Here are some points:
tensor([2.32, 0.78, 1.27, -0.11, 0.17, -0.91, 0.70, -0.16, -0.10,
        -1.07, -0.97, 0.58, 1.55, 0.41, -1.77, -0.82, 0.71, 0.28])
tensor([-0.95, -0.48, -0.60, 0.23, 0.40, -0.38, -0.73, 0.66, -0.72,
        2.25, 3.12, 0.68, 0.40, 0.59, 0.35, -0.56, -0.23, -3.05])
tensor([0.28, -1.12, 1.15, -0.46, -0.45, -0.02, 0.93, -0.55, -0.39,
        -0.34, 0.07, 0.12, 0.55, -0.57, 0.00, -0.32, -0.24, -0.57])
tensor([0.72, 1.73, -3.41, -1.32, -0.81, 1.86, -0.27, 1.29, 0.09,
        -0.02, 1.83, -0.15, -3.08, -0.62, -0.24, 2.36, 2.77, 1.02])
tensor([0.18, -0.63, 1.34, -0.36, 0.72, -0.14, 0.40, 0.33, -0.76,
        0.20, 0.69, 0.43, 0.39, 0.30, 0.34, -1.33, 0.32, -0.15])
tensor([0.27, -1.59, -0.42, -0.56, 0.28, 0.36, -2.48, 0.46, -0.28,
        -0.88, -1.28, 0.27, 0.46, 0.09, 0.67, 1.24, -0.71, 1.47])
tensor([-1.24, -0.44, -0.01, 1.97, -0.08, -0.10, -2.33, -0.31, 1.17,
        -1.29, -0.51, 0.05, -0.30, 0.41, -1.01, 2.42, -1.04, 0.22])
tensor([3.89, 1.58, 0.11, -3.27, 0.87, 1.29, -0.83, 2.19, -2.07,
        3.35, -0.08, 0.69, -2.05, -0.77, 2.66, -1.67, -0.50, 2.40])
tensor([0.19, 0.50, 0.33, 0.67, 0.29, 0.49, 0.41, -0.08, -0.84,
        0.35, 1.25, 0.89, -0.15, 0.22, 0.71, -0.58, -0.38, 0.15])
tensor([-1.18, -0.62, 0.21, 0.56, -0.08, -0.42, -0.02, 0.16, 0.40,
        1.18, 0.71, -0.56, 0.81, -0.09, -0.12, 0.25, 0.40, -0.73])
tensor([0.48, -0.25, 1.46, -0.84, -0.33, -0.76, 1.18, 0.56, -1.19,
        -0.81, 0.75, 1.60, -0.92, 0.77, 1.03, -1.57, -1.30, -0.50])
tensor([0.93, -0.83, 1.68, -0.75, 0.82, -0.84, -0.37, -0.23, 0.49,
        -0.16, -0.69, -0.69, 1.18, -0.87, -1.13, -0.76, 0.18, -0.43])
tensor([-0.87, -0.51, -0.74, -1.03, -1.34, 0.78, 1.35, -0.63, -1.55,
        -0.84, -0.47, -2.01, 0.50, -0.17, 1.56, -1.03, -0.35, 0.51])
tensor([-0.96, -0.69, 0.35, 0.14, -0.45, 0.00, 0.47, -0.27, 0.45,
        -0.27, -0.14, -0.04, 0.56, -0.26, 0.15, -0.10, -0.23, -0.82])
tensor([1.63, -0.22, 1.51, 0.81, 0.36, 0.49, 0.39, 0.53, -0.42,
        0.39, -0.58, -0.08, 0.51, -0.32, 0.11, -0.60, -0.01, -1.13])
tensor([1.71, -0.02, 1.71, 1.15, -0.24, -1.34, -0.46, -0.91, 1.03,
        1.00, -0.03, -0.10, -0.68, 1.13, -0.38, -0.17, 0.46, 0.42])
tensor([2.99, -0.55, 0.03, -2.60, 0.83, 0.32, -0.15, -0.45, -0.73,
        3.19, -1.35, 0.62, 1.37, 0.04, 0.74, -0.89, -0.62, 1.71])
tensor([1.36, -1.11, -0.62, -5.29, -0.93, 2.50, 4.13, -0.24, -0.54,
        -1.26, 0.11, -2.89, 1.21, -0.50, 1.29, -3.45, 0.39, 1.94])
tensor([0.48, -0.04, 0.26, 0.09, -0.52, -0.07, -0.31, 0.07, 0.08,
        -0.36, -0.62, -0.13, 1.07, 0.69, -0.65, -0.27, 0.45, 0.27])
tensor([-1.22, -0.78, -0.24, 0.17, -0.30, 0.48, -0.97, -0.59, 0.06,
        0.10, -0.33, -0.57, 0.20, -0.09, 0.01, 1.30, -0.43, 0.42])
tensor([2.04, -0.57, 0.25, -0.31, 0.04, 0.56, 0.22, 0.03, 0.27,
        1.25, -0.69, -1.17, -0.08, 0.11, 0.81, 0.72, 0.05, -0.05])
tensor([1.65, -0.76, -0.30, -2.25, -0.69, 1.27, 0.40, -0.56, -1.57,
        0.21, -1.74, 0.35, -0.34, -0.51, 1.15, -0.91, 0.57, 2.18])
tensor([-1.41, 0.37, -0.04, -0.01, 0.44, 1.29, 0.49, -0.16, 0.55,
        0.33, -0.47, -1.05, 0.32, 0.19, 0.85, -0.15, 0.17, 0.57])
tensor([-0.89, -0.48, 0.49, 1.29, 1.19, -0.73, 0.14, -1.15, 0.80,
        -1.63, -1.28, 1.44, 0.50, -0.21, -0.49, 0.91, -1.57, 0.49])
tensor([-0.25, 1.07, 0.25, 1.74, -0.49, -0.54, 0.48, -0.81, 0.36,
        -1.51, -0.34, 0.07, -0.64, 0.63, -0.62, 0.10, 0.97, -0.56])
tensor([-0.42, -1.06, 0.97, -0.02, -0.13, -0.20, 0.67, -0.39, -0.23,
        -0.51, 0.28, -0.14, 0.11, 0.52, -0.24, -0.32, 0.15, -0.76])
tensor([-0.23, -0.16, -1.09, 0.65, 0.89, -0.16, -0.78, 0.10, -0.98,
        1.77, -0.69, 1.34, 0.25, -0.15, 0.84, 0.04, 1.00, 0.00])
tensor([0.41, 0.46, -2.11, 2.45, -0.73, -0.54, 0.49, 0.44, 0.93,
        -0.18, 0.47, 0.27, 1.03, 1.52, -0.04, 0.31, 2.43, -1.35])
tensor([0.89, 0.49, 0.10, -0.75, -1.28, 0.07, 1.05, 0.31, 1.49,
        0.52, 0.51, -0.09, 0.88, 1.17, -1.55, -1.20, 0.79, 0.11])
tensor([-0.40, -1.09, -0.10, 0.68, 0.00, 0.04, 0.50, -0.90, -0.59,
        0.29, -0.15, -0.80, 0.51, 0.17, -0.07, -0.73, -0.19, -0.79])
tensor([-0.13, 0.02, 0.04, -0.07, -0.11, 0.70, 0.28, -0.79, -0.16,
        0.11, -0.63, -0.31, -0.15, -0.08, 0.05, 0.24, 0.15, 0.29])
tensor([-0.01, 0.44, 0.00, -0.97, 0.31, 1.98, 0.15, -1.74, -0.46,
        -0.93, -0.88, 0.14, 0.47, -0.49, 0.79, 0.13, 1.51, 1.91])
tensor([1.64, 1.11, 1.73, 0.09, -0.14, -1.14, -0.58, -0.34, 1.23,
        -2.06, -0.98, -0.86, 1.33, 0.65, -2.28, -0.26, 0.68, -1.12])
tensor([-1.27, -0.56, 0.21, 0.44, 0.65, -0.04, -0.18, -0.45, -0.58,
        1.25, -0.49, 0.07, 0.50, -0.27, -0.61, -0.16, -0.07, -1.71])
tensor([0.38, -0.77, -0.18, -0.65, -1.67, 0.32, 1.28, -0.53, -0.81,
        -1.05, -1.22, -0.81, 0.10, -0.26, 1.40, -0.75, -0.25, -0.46])
tensor([1.12, -0.76, 0.00, 0.09, 0.57, -0.74, 0.44, -0.89, 0.37,
        2.06, -0.36, -0.40, 1.49, -0.19, -0.18, -0.10, -0.07, 0.10])
tensor([-0.85, -0.73, -0.24, 0.15, 1.28, -0.08, -0.66, -0.30, 0.01,
        -0.91, -1.26, 1.65, -0.01, -0.91, -0.55, 0.58, 0.02, 1.75])
tensor([1.13, 0.00, -1.49, -1.41, -0.07, -0.36, 0.32, 0.20, 0.04,
        1.82, 0.51, -0.64, 0.92, 0.70, 0.69, 0.04, -0.49, -1.09])
tensor([-0.31, -0.65, 0.31, -0.05, -0.18, -0.67, 0.16, -0.50, 0.15,
        0.10, -0.17, -0.87, 0.35, -0.34, 0.26, -0.20, -0.32, -0.20])
tensor([-0.68, -1.31, -0.02, 0.40, -0.56, -0.15, 0.14, -0.62, -0.45,
        0.25, -0.15, 0.20, 0.34, 0.31, 0.44, -0.83, 0.37, -0.46])
tensor([0.68, -0.43, -1.53, 1.57, 0.19, 0.26, -2.83, 1.44, -1.33,
        1.43, -0.57, 1.92, -0.46, 0.65, 0.36, 1.83, 2.33, 0.55])
tensor([0.86, -0.34, -1.39, -2.78, -0.75, 0.28, 0.70, 1.32, 0.40,
        -1.81, -0.64, 0.28, -1.77, 0.82, 0.73, -0.71, 0.49, 1.00])
tensor([-0.75, -0.72, -0.55, 0.61, -0.47, 0.14, -0.44, -0.51, 0.00,
        0.83, 0.44, -0.39, 0.97, 0.18, -0.21, -0.22, -0.52, -1.03])
tensor([1.85, -0.74, 0.82, -1.77, 1.85, 1.01, -0.70, 0.98, -0.49,
        1.45, -0.64, 0.19, -0.45, -0.04, 2.19, -0.93, -0.04, 1.86])
Then 10 other points, each followed by its number:
tensor([0.15, -1.03, 0.79, 0.46, 0.73, -0.47, 0.81, 0.48, -0.81,
        -0.17, -0.05, 0.62, 0.16, -0.39, 0.45, -0.38, -1.20, -0.67]) 0
tensor([0.23, -0.65, -1.39, 1.72, -0.12, 0.38, -0.73, 0.59, 0.05,
        -1.04, -0.63, -0.31, -0.82, 0.10, 0.31, 1.45, 1.87, 0.48]) 1
tensor([1.82, 2.16, -0.36, -0.10, 0.07, 0.27, 0.83, 1.12, -1.05,
        0.21, 2.00, 0.08, -1.24, -0.74, 0.37, -0.06, -1.55, 0.08]) 2
tensor([-0.15, 1.23, -0.23, -1.10, 0.44, 0.02, -0.27, 0.47, -0.60,
        2.11, 2.37, -0.21, 0.50, 0.29, 1.13, -1.31, -0.73, -0.28]) 3
tensor([0.86, 0.01, 1.02, -0.27, -0.71, -0.66, 1.29, 0.02, -1.75,
        -0.44, 1.62, 0.26, 0.55, -0.50, 0.97, -1.25, -1.89, -2.08]) 4
tensor([-0.15, -0.44, -0.80, 1.10, 0.44, -0.22, -0.47, -0.42, -0.22,
        -0.47, -0.26, 0.42, -0.53, -0.87, 0.04, 0.34, -0.16, 0.01]) 5
tensor([2.38, 0.02, 0.72, 1.37, -0.02, -0.33, -1.14, 0.17, 0.34,
        0.60, -0.95, -0.04, -1.10, 0.48, 0.10, 0.31, 0.24, 0.40]) 6
tensor([-2.14, 0.71, -2.19, 1.36, -0.24, -0.40, -0.26, 0.16, 0.25,
        2.21, 1.36, 1.21, 1.51, 0.35, -0.20, -0.25, 0.82, -1.76]) 7
tensor([1.83, -0.51, 0.80, 0.32, 0.39, -0.42, -1.18, 1.07, -0.85,
        1.67, -1.30, -1.08, -0.70, -0.46, 2.28, -0.30, 0.05, 0.79]) 8
tensor([-0.54, 0.91, -2.42, 0.07, -0.63, 1.45, -0.77, 0.26, 0.20,
        2.07, 2.15, 0.10, 0.78, 0.23, 0.26, 0.96, 1.22, -2.00]) 9
Which of these numbered points is nearest to each point below, ignoring the 3 directions in which the first points spread most? Its number follows each.
tensor([1.24, -1.47, 1.28, 0.39, 1.40, -0.20, -2.51, 1.62, -1.27,
        2.60, -1.00, -0.48, -1.58, 0.02, 1.32, 1.71, -0.25, 1.30]) > 8
tensor([0.95, 0.56, 1.07, 1.93, -1.19, -0.05, 0.20, -0.98, 2.18,
        -1.16, -0.52, -0.38, -0.03, 0.80, -1.21, 1.07, -0.50, -0.46]) > 6
tensor([1.59, 1.39, -0.63, -0.99, -0.58, 0.97, 1.06, 1.33, -0.56,
        0.89, 1.64, -1.16, -0.78, -1.00, 0.11, -0.75, -0.82, -1.66]) > 2
tensor([-2.45, 0.66, -0.95, 2.15, -0.91, -1.22, -2.31, 0.78, -0.41,
        2.55, 1.42, -0.30, 0.81, 0.73, -0.50, 0.78, -0.25, -0.04]) > 3
tensor([-2.90, 0.26, -0.44, 2.16, -1.29, -0.92, -1.73, -1.09, 1.63,
        1.77, 0.70, -0.02, -0.48, 1.31, -1.77, 2.32, 0.24, -1.13]) > 3
tensor([0.40, -1.51, 1.09, 0.05, 0.75, -0.83, 1.19, 0.29, -1.18,
        -0.29, 0.61, 1.70, -0.13, 0.21, 0.44, -1.02, -1.08, -0.98]) > 0
tensor([2.71, -0.27, 0.96, -0.42, 0.22, 0.64, -0.87, 1.08, -0.17,
        2.55, -1.38, -1.42, -0.92, -0.71, 1.98, 0.79, -0.04, 0.77]) > 8
tensor([2.16, 1.87, -1.93, -3.44, -0.30, 0.66, 1.50, 1.41, -0.81,
        3.28, 2.94, -0.64, -0.08, -0.85, 0.39, -1.02, -0.29, -2.43]) > 9
tensor([-0.68, 1.51, -0.78, -0.70, 0.54, 0.09, -0.34, -0.01, 0.92,
        2.85, 1.49, -0.45, 1.42, 0.49, 0.22, -0.97, -1.09, 1.37]) > 3
tensor([0.03, 0.23, -1.17, 0.75, -0.29, 0.51, -0.37, -0.15, 0.01,
        1.08, 0.57, -0.28, 0.34, 0.16, 0.07, -0.30, 0.57, -2.10]) > 9
tensor([1.40, -1.26, -0.02, -0.63, 0.13, 0.51, -0.61, 0.45, -0.60,
        0.56, -0.74, -0.53, -0.22, -0.78, 1.00, -0.36, 1.09, 0.25]) > 1
tensor([1.55, 2.15, -0.49, -1.15, -0.99, 0.12, 0.92, 1.11, 0.33,
        -0.84, 0.28, 0.37, -1.29, 1.40, -1.08, -1.07, -0.86, -0.48]) > 2
tensor([-1.26, -1.04, -0.37, -1.26, -0.99, -0.42, -2.90, 0.81, 0.83,
        -0.70, -1.85, -0.01, -1.93, 1.14, 0.88, 1.90, -1.39, 0.58]) > 8
tensor([0.32, 0.07, -0.40, -0.45, -1.48, -0.91, 1.56, -0.11, -2.20,
        -0.68, 1.61, 0.09, -0.52, 0.14, 1.46, -2.50, -2.10, 0.58]) > 4
tensor([4.36, 0.11, 1.97, -0.51, -0.79, -0.74, -0.52, 0.85, -0.91,
        1.19, -1.24, 0.27, -1.30, 0.88, 0.85, -1.25, 0.09, 1.82]) > 6
tensor([-1.41, -0.03, -1.30, 0.11, -0.22, -0.37, 0.15, 0.15, 0.43,
        1.99, 0.57, 0.72, 1.28, -0.25, -0.10, -1.15, 0.73, -0.77]) > 7
tensor([0.60, 0.62, 0.72, -0.05, -0.01, -0.67, 0.10, 0.48, -2.08,
        0.70, 1.63, 0.94, -0.23, 0.19, 0.25, -1.26, -1.93, 0.33]) > 4
tensor([0.95, 1.31, 1.27, 2.66, -0.66, -0.96, -1.27, -2.27, 3.70,
        -1.58, 0.26, 0.16, -0.19, 1.03, -2.69, 0.87, 0.31, 0.66]) > 6
tensor([1.36, 0.92, 1.98, 2.50, -0.34, -1.09, 0.45, -0.84, 1.00,
        -1.77, 0.59, -0.23, 0.21, 0.81, -3.04, -0.90, 0.25, -0.36]) > 6
tensor([3.75, 1.21, -0.43, -0.03, -1.42, 2.56, 1.26, 1.29, 0.76,
        -0.99, -1.18, -1.77, -1.18, 0.42, -1.15, 1.76, -0.34, 2.02]) > 6
tensor([-1.50, 0.18, -0.39, 0.98, -0.17, -0.30, -1.25, 0.41, -0.93,
        1.26, 0.82, -0.07, 0.84, 1.00, -0.57, 0.87, 0.20, -0.56]) > 3
tensor([1.07, -0.21, -1.75, -2.12, -3.21, 0.91, 2.21, 0.18, -0.72,
        -0.58, -0.48, -1.61, -0.40, 0.50, 1.41, -2.21, -0.65, -0.14]) > 4
tensor([0.89, 0.44, -0.03, 0.62, 1.13, 0.75, -0.41, 1.29, 0.37,
        -1.28, 0.65, 0.20, 0.96, -0.09, 0.75, -0.32, 2.28, 0.13]) > 1
tensor([-0.04, 2.12, -0.30, -1.91, -0.12, -0.33, -0.50, 1.40, -0.19,
        2.05, 2.43, -0.77, -0.58, -0.66, -0.63, -1.81, -1.91, 2.73]) > 3
tensor([-2.10, 1.54, -4.19, 2.37, -1.14, 0.61, -1.42, 0.27, 1.05,
        5.16, 4.84, 0.41, 1.95, 0.37, 0.55, 0.98, 2.22, -4.09]) > 9
tensor([0.48, 1.34, 0.97, -2.93, 0.98, 0.05, -0.17, 1.24, -0.86,
        0.88, 1.10, -0.93, 0.40, -0.89, -0.76, -1.67, -0.04, 0.95]) > 3
tensor([-0.49, -0.37, -0.36, -0.20, -0.29, -0.10, 0.86, -1.04, 0.14,
        -1.32, 0.08, -1.18, 0.04, -0.64, 0.87, -1.23, 0.03, -0.10]) > 5
tensor([0.76, -0.89, 1.01, -0.17, 1.00, 0.08, -0.43, 1.13, -0.02,
        1.44, -0.42, -1.00, -0.09, -0.07, 2.03, -0.31, 0.05, 1.30]) > 8
tensor([-2.95, -1.36, 1.73, 2.41, 0.73, -1.32, -2.01, 1.10, -1.34,
        0.71, 1.62, 2.52, -0.28, 1.63, -0.25, 1.71, -1.24, 0.14]) > 0
tensor([2.72, 0.84, -0.82, -2.55, -0.80, 0.64, 0.62, 2.01, -1.29,
        1.50, 0.58, 0.30, -2.38, -0.09, 1.10, -1.51, -0.65, -0.38]) > 4
tensor([-0.10, -0.92, 0.28, 0.18, 0.32, 0.30, -0.20, -0.80, -0.21,
        -0.01, -0.41, 0.29, 0.17, 0.28, 0.04, -0.84, -0.16, 0.33]) > 5
tensor([0.03, 1.55, -1.57, 0.40, -2.00, 0.81, -0.51, 1.22, -0.45,
        1.16, 1.02, -1.09, -0.59, 0.24, -0.69, -0.23, -0.37, 0.19]) > 3
tensor([1.45, -0.90, -1.06, 0.41, 0.58, -0.36, -0.77, -0.27, 1.07,
        -0.13, -0.67, -0.52, 1.39, -0.17, 0.63, 0.99, 1.25, -0.56]) > 1
tensor([-3.91, 0.43, -2.81, 2.37, -0.46, -0.95, -1.85, 0.27, 1.65,
        3.30, 1.67, 2.02, 1.66, 0.70, -1.39, 1.33, 0.29, -3.23]) > 7
tensor([-0.79, -0.12, 1.06, 0.61, -0.99, -0.49, -1.06, -0.09, -0.40,
        -0.19, -0.72, -1.23, -0.09, 0.39, -0.76, 0.05, -0.72, 0.04]) > 8
tensor([0.25, 2.08, 0.78, -0.34, 0.44, -1.73, 0.01, 1.23, -1.92,
        1.65, 2.55, 0.80, -1.51, 0.57, 0.33, -1.95, -2.59, 1.80]) > 2
tensor([0.03, -1.23, 1.60, 0.23, 0.76, -0.15, 1.26, 0.03, -2.17,
        -0.34, 0.47, 1.56, -0.31, -0.36, 0.13, -0.81, -1.13, -0.34]) > 0
tensor([0.21, -1.00, 2.56, 0.13, 1.42, -1.11, 1.26, 0.51, -1.95,
        -2.06, 0.96, 1.82, 0.18, -0.12, -0.03, -1.18, -0.71, -0.57]) > 0
tensor([-0.92, -1.16, 1.19, 0.76, 0.55, -0.64, -1.09, 0.81, -1.21,
        -1.13, -0.19, 1.62, -0.76, 0.03, 0.38, 0.64, -0.96, -0.05]) > 0
tensor([-0.68, 2.71, -0.12, -0.12, 1.72, -0.63, 0.45, 1.34, -0.57,
        -0.27, 1.91, 0.61, -0.69, -0.69, -0.27, -1.42, -0.13, 1.75]) > 2
tensor([0.38, -0.11, 0.59, 0.31, 0.77, 0.07, 0.33, 0.81, -1.19,
        1.35, 1.65, -0.16, 0.43, -0.76, 0.61, -0.50, -0.34, -2.17]) > 4
tensor([-0.58, 0.07, -3.34, 1.13, -2.50, 0.78, 0.18, 0.55, -0.57,
        0.56, 1.08, 0.48, 0.81, 0.83, 0.78, -0.82, 1.27, -1.60]) > 7
tensor([1.76, 0.88, 1.41, -0.22, 0.48, -0.59, 0.19, 1.55, -0.49,
        0.58, -0.36, -0.33, 1.25, -0.47, -0.31, -1.15, 1.81, -1.52]) > 1
tensor([0.70, -0.41, -0.26, -1.28, -1.89, 0.01, 1.24, 1.06, -1.99,
        -0.29, 0.38, -1.02, -0.84, -0.48, 1.14, -2.51, -1.01, 0.88]) > 4
tensor([-1.55, 0.43, -1.90, -0.46, 0.49, 0.97, 0.33, -2.33, 0.31,
        -2.07, -0.35, 0.42, -0.28, -0.69, -0.02, 1.11, 0.98, 1.06]) > 5
tensor([0.86, 0.98, -0.66, -0.02, -0.55, 1.12, 0.97, 0.10, 0.06,
        1.64, 1.10, -1.65, -0.66, -0.67, -0.01, 0.37, -0.04, -2.19]) > 9
tensor([1.00, -0.19, -1.18, -0.69, -1.22, -0.60, 0.64, -0.83, 1.89,
        2.57, -0.36, -0.70, 2.20, 0.19, -0.19, 0.36, -0.33, -1.12]) > 9
tensor([-1.24, -1.64, -0.34, 0.19, 0.32, -1.03, -3.72, -0.04, 0.29,
        0.49, -1.29, -0.64, 0.88, 0.93, 0.61, 2.73, -0.13, 0.83]) > 8
tensor([0.21, -0.85, -0.92, -1.38, -2.77, -0.07, 2.02, -1.36, -1.86,
        -1.48, -0.49, -1.73, 0.54, -0.60, 1.43, -2.30, -0.45, -0.79]) > 4
tensor([1.09, -0.52, 0.83, 0.85, -0.88, -0.76, 1.70, 0.25, -2.00,
        -2.09, 0.67, 0.00, 0.24, -0.06, 0.16, -2.08, 0.43, -0.88]) > 4
tensor([2.71, 2.06, 0.97, -0.63, -0.54, 1.35, 3.18, 0.79, -0.52,
        -2.84, -0.51, -2.38, 1.29, -1.15, -0.87, -1.59, 0.81, -0.05]) > 2
tensor([-4.54, 0.53, 1.09, -0.43, 1.22, 0.13, -0.33, 0.77, 0.48,
        0.63, 0.18, -0.62, -0.86, 0.90, -0.27, 1.35, -0.02, 0.63]) > 3
tensor([-0.29, 1.03, -0.36, 0.13, 0.18, 0.63, -0.41, -0.97, 0.44,
        1.62, 1.25, -0.26, -0.31, -0.99, -0.21, -0.07, -1.14, 0.26]) > 3
tensor([-0.67, -0.14, -0.39, 0.05, -0.11, 0.36, -0.44, -1.33, 0.53,
        -0.51, -0.17, -0.38, -0.41, -0.39, 0.30, 0.74, 0.52, 0.07]) > 5
tensor([-0.50, 0.97, 0.46, 1.28, -0.45, -0.44, 0.36, -0.26, 0.42,
        0.59, 0.91, -0.15, -0.61, 0.02, -1.80, 0.96, -0.07, -1.26]) > 2
tensor([-1.60, -0.73, 0.07, 0.89, -0.46, -0.81, -1.19, -0.19, -0.39,
        0.23, 1.20, 0.80, 0.98, 0.80, 0.21, -0.10, -0.36, -0.67]) > 3
tensor([-1.12, -1.46, -1.54, -2.37, 0.65, -0.55, -1.36, 0.42, 0.79,
        2.92, 1.43, 0.85, 2.09, 0.17, -0.11, -0.58, 0.61, -0.31]) > 7
tensor([0.53, -0.02, -0.94, -0.68, 1.38, -0.08, -0.44, 0.08, -0.59,
        1.57, -0.05, 0.58, -0.26, -0.59, -0.08, -0.84, 0.72, -0.48]) > 5
tensor([1.91, -0.52, -0.49, -0.99, 1.24, -0.33, 0.83, -1.41, 2.16,
        1.27, -0.51, 0.00, 1.69, -0.95, -1.42, -0.10, -1.63, 1.13]) > 5
tensor([-0.70, -0.12, -1.61, 0.66, -0.57, 0.08, -3.86, 0.59, 0.65,
        -0.28, -0.70, -0.11, -0.40, 0.29, 0.20, 3.24, 0.12, 0.39]) > 8
tensor([0.19, -0.52, 0.90, 1.85, -0.11, -0.45, -0.01, 0.74, -0.63,
        -1.65, 0.55, 1.72, -0.91, 0.09, -0.22, 0.69, -0.46, -0.32]) > 0
tensor([-0.26, -1.38, 0.78, 1.71, 0.17, -0.59, -1.07, 0.79, -0.92,
        -1.12, 0.62, 1.11, -0.09, 0.64, 0.49, 0.98, -0.27, 0.19]) > 0
tensor([1.05, 0.58, 0.27, 0.94, -0.02, -0.02, 0.55, -0.01, -0.42,
        -0.42, -0.09, -0.12, 1.66, -0.36, -0.02, -0.50, 1.56, -0.87]) > 1
tensor([-1.01, 0.32, -0.64, 0.31, 1.60, -0.40, 0.32, -0.14, -0.05,
        0.15, -0.17, 0.22, 0.42, -1.15, 0.10, -0.87, 0.69, 0.77]) > 5
tensor([0.15, -0.36, -0.81, 1.15, -0.91, 0.55, 0.05, 0.26, 0.01,
        -0.86, 0.05, 0.02, -0.34, 0.20, 0.80, 0.38, 1.34, -0.62]) > 1
tensor([-1.97, 0.93, -1.79, -0.69, -1.84, -0.18, -0.66, -0.05, -1.45,
        0.34, 0.60, -0.82, -2.39, -0.22, 0.43, 1.08, -1.65, -0.32]) > 4
tensor([-0.71, 0.58, -1.14, -1.00, -1.56, 1.16, 0.69, -0.16, 0.55,
        0.37, 0.11, 0.28, -1.28, 0.80, 0.01, 0.09, 0.88, 0.01]) > 3
tensor([-1.24, -1.29, -1.45, 0.18, 0.66, -0.30, -0.45, -1.10, 0.11,
        -1.84, -0.55, 0.20, 0.35, -0.47, -0.01, -0.02, -0.27, 0.45]) > 5
tensor([-0.57, -0.13, -0.38, 0.72, 0.44, 0.22, 0.18, -0.70, 0.28,
        0.21, 0.01, 0.16, 0.26, -0.54, -0.27, 0.71, -0.54, -0.46]) > 5
tensor([-0.50, -0.57, -0.78, -0.32, 0.44, 0.20, 0.65, -0.47, 0.79,
        2.20, 0.37, -0.13, 2.14, 0.53, 0.64, -0.17, 0.50, -0.47]) > 7
tensor([0.85, 2.26, 0.28, -0.72, 0.49, 0.68, -0.86, 1.13, -1.00,
        2.02, 2.13, -1.21, -1.25, -0.28, 0.49, -0.40, -0.89, 0.11]) > 3
tensor([0.54, 0.24, -1.01, 0.58, -0.04, 0.50, -0.61, 1.06, -0.05,
        2.80, 1.47, -0.36, -0.18, 0.07, 1.85, -0.21, 1.52, -1.19]) > 9
tensor([1.87, 2.41, 1.05, -1.08, -0.49, -0.94, 2.32, 1.21, -0.19,
        -1.80, -0.46, -0.45, -1.04, 0.32, -1.92, -1.67, 0.87, -0.88]) > 2
tensor([-0.87, -0.93, -1.43, -0.89, 0.14, -0.81, 0.12, -1.42, 1.13,
        2.67, -1.05, -0.71, 1.23, 0.26, 0.03, 0.57, -0.80, -1.14]) > 7
tensor([0.85, 0.71, 1.81, 0.88, 0.99, -0.28, 0.48, 0.13, 0.13,
        -0.27, 0.45, -0.86, 1.80, -0.41, -0.89, -0.46, 1.62, -1.66]) > 1
tensor([-2.45, 0.69, -0.50, 0.69, 1.50, 0.04, 0.68, -0.78, 2.04,
        -0.63, 0.85, 0.43, 1.10, 0.79, -0.05, -1.10, 1.59, 0.69]) > 3
tensor([0.76, 0.01, 1.83, 1.82, 0.00, -1.45, -0.41, -0.60, 1.27,
        -2.25, 0.55, 1.20, -0.28, 1.64, -1.37, -0.14, -0.50, 0.28]) > 6
tensor([-0.35, 0.06, 0.18, -0.17, 0.40, -0.01, 0.08, 0.09, 0.13,
        1.62, 0.79, -0.57, -0.12, -0.72, 0.61, -0.35, -0.59, -2.66]) > 3
tensor([-0.93, -0.11, -0.57, 0.18, 1.78, -0.22, -0.32, -0.89, -0.16,
        -0.59, 0.18, 0.63, 0.39, -1.84, 0.22, -0.02, 0.48, -0.55]) > 5
tensor([1.76, -1.40, 1.27, -0.17, 1.08, -0.13, -0.61, 0.49, -0.20,
        2.20, -1.15, -0.17, -0.61, -0.56, 2.05, -0.22, 0.00, 0.53]) > 8
tensor([1.37, 1.96, -2.79, 0.84, -0.65, 0.43, 0.33, 1.16, -0.85,
        0.67, 2.24, 0.25, -0.90, -1.01, 0.58, -0.58, 0.27, -1.90]) > 2
tensor([0.67, 0.33, 0.33, 2.31, -0.93, 0.55, 0.76, -0.04, 2.03,
        -1.62, -0.87, -0.57, 0.48, 0.98, -1.54, 1.09, -0.36, 0.27]) > 6
tensor([-0.32, 0.17, -1.09, 0.16, -1.11, -0.20, -1.84, 0.08, 1.43,
        5.27, -0.91, -0.21, 0.37, 0.45, 0.31, 2.07, 0.29, -1.68]) > 9
tensor([2.60, 0.34, 3.28, 1.12, 0.23, -1.58, 1.00, 0.30, -1.12,
        -1.50, 2.51, 2.33, -0.06, 0.46, -0.63, -0.89, -1.98, -1.89]) > 2
tensor([1.89, 0.07, 0.85, -0.37, 0.15, 1.00, -1.49, -0.19, -0.05,
        0.24, -1.82, 0.32, -1.57, 0.10, -0.13, 1.06, 1.26, 3.08]) > 6
tensor([-2.48, -0.58, -2.04, 0.93, -1.31, -0.40, -1.45, 0.43, 0.68,
        0.85, 0.75, 0.12, 0.29, 0.54, -0.12, 1.63, 1.03, -2.92]) > 9
tensor([0.11, 0.96, -2.04, 0.48, -0.95, -0.59, -0.10, 0.45, 0.39,
        2.29, 1.51, -0.13, 0.91, 0.38, 0.49, -1.00, -0.43, -0.88]) > 7
